(in the rows, 128 means zero)
Each path below is one point turned by a fixed rotation once a step. After each direction that follows a path, write how fast that rotation turns it, in degrees a step (0 if it stays still).
Each turn is a multiple of 5 degrees from 10 to 175, or 0.
Each row of a path follows its step; steps can be skipped.
Rotation 1:
step 0: [120 120 120 128 124 128 135 121 119 125 124 132 116 130 125 129 135 131
 127 130 126 128 125 128 137 135 129 130 134 126 139 128 125]
step 1: [129 123 129 133 129 128 128 126 125 134 123 127 126 127 132 120 129 127
 128 121 132 120 134 129 124 128 123 142 117 126 121 116 124]
step 2: [122 137 133 127 129 126 126 131 128 120 125 122 128 128 128 132 120 130
 126 121 132 135 126 134 137 120 133 125 122 123 140 120 128]
step 3: [124 121 124 130 136 127 128 125 127 122 124 133 129 133 137 117 134 128
 128 121 124 124 113 125 128 133 130 125 136 123 129 127 129]
step 4: [128 131 125 130 122 122 127 136 129 128 120 138 125 123 120 122 123 135
 133 121 124 122 127 126 128 119 120 131 122 134 122 124 126]
step 5: [122 131 124 123 125 134 136 135 125 123 131 128 114 133 130 135 129 132
 122 125 136 127 126 140 133 125 133 128 135 125 128 124 125]
step 7: [129 125 140 135 129 123 126 130 122 125 128 131 123 122 119 132 128 130
 130 115 125 131 126 131 131 125 125 136 119 125 135 124 119]
step 8: [127 124 118 128 137 131 132 128 126 128 128 129 132 135 136 120 119 123
 125 119 134 123 126 136 138 123 135 125 131 123 130 125 125]
step 9: [120 129 126 130 123 128 129 130 130 122 112 132 127 125 131 125 128 133
 139 125 128 128 123 115 128 132 127 126 128 130 130 118 132]
step 10: [127 126 136 128 124 122 128 133 127 121 129 132 111 133 125 118 131 131
 126 128 127 123 124 140 125 122 128 130 127 122 124 127 124]
Directions:
[127 125 128 127 128 125 127 128 125 129 128 130 129 128 127 127 130 132
 131 132 128 128 125 125 127 131 129 130 126 125 128 129 128]
120
[129 129 129 126 127 123 128 130 126 126 126 127 130 124 131 130 129 126
 131 127 128 128 130 127 127 128 125 129 129 128 125 127 126]
135
[131 129 129 129 127 129 126 130 133 128 129 129 128 129 126 125 128 131
 131 127 128 133 130 129 127 130 128 130 127 127 127 126 124]
130
[126 128 128 132 125 129 124 128 129 128 126 128 128 124 126 130 126 127
 126 129 131 128 125 127 127 128 128 127 125 129 126 128 126]
140
[130 127 127 127 129 130 129 127 129 130 127 127 131 127 129 125 130 130
 126 127 128 126 130 123 126 125 129 126 126 128 126 126 127]
145
Rotation 2:
step 0: [129 129 118 127 135 120 129 140 126 135 121 131 133 136 129 133 133 138
 125 127 134 129 130 129 118 132 124 126 127 129 128 137 136]
step 1: [125 135 117 128 132 127 135 129 127 137 125 133 131 142 137 132 129 126
 124 126 129 130 126 124 129 134 117 131 132 120 133 126 127]
step 3: [128 130 120 127 125 116 120 133 121 134 131 135 125 133 134 129 134 133
 117 116 127 129 132 136 134 129 127 130 125 125 128 127 131]
step 4: [130 137 128 127 126 121 120 141 134 131 126 127 133 136 137 133 132 131
 125 129 130 124 126 128 141 130 122 128 124 123 126 122 121]
step 5: [132 123 124 129 129 117 129 134 140 134 129 136 133 131 134 134 121 133
 125 128 133 128 127 132 134 132 128 132 120 124 120 137 122]
step 6: [134 132 117 131 130 117 124 139 131 133 126 131 131 136 132 137 129 130
 125 127 138 124 125 129 121 123 132 132 134 128 127 134 134]
step 7: [129 131 118 121 133 125 130 126 134 138 127 126 140 142 135 134 123 126
 120 129 131 123 128 129 127 128 124 134 130 125 136 124 124]
step 8: [121 125 127 117 127 114 126 129 128 135 123 127 137 128 134 135 130 131
 121 128 129 132 133 128 120 132 118 134 126 125 125 134 130]
step 9: [135 135 118 125 126 118 127 136 121 139 124 133 126 132 131 128 133 130
 121 120 126 131 138 128 125 136 123 129 130 123 128 125 128]
step 10: [128 139 128 125 134 125 130 140 132 134 129 128 135 133 134 124 134 129
 125 126 131 125 127 129 136 135 112 130 125 126 126 129 123]
Directions:
[127 125 130 125 126 128 131 127 131 131 130 127 131 128 128 127 129 126
 130 128 128 128 124 129 127 129 128 128 124 129 126 126 127]
125
[131 129 127 127 130 129 128 131 126 129 129 127 128 130 127 124 130 129
 128 125 129 127 128 132 126 128 131 130 127 131 129 126 130]
115
[129 128 130 128 126 129 127 130 127 129 123 129 127 130 130 127 128 131
 131 132 126 130 130 127 127 132 130 129 124 127 127 127 128]
80
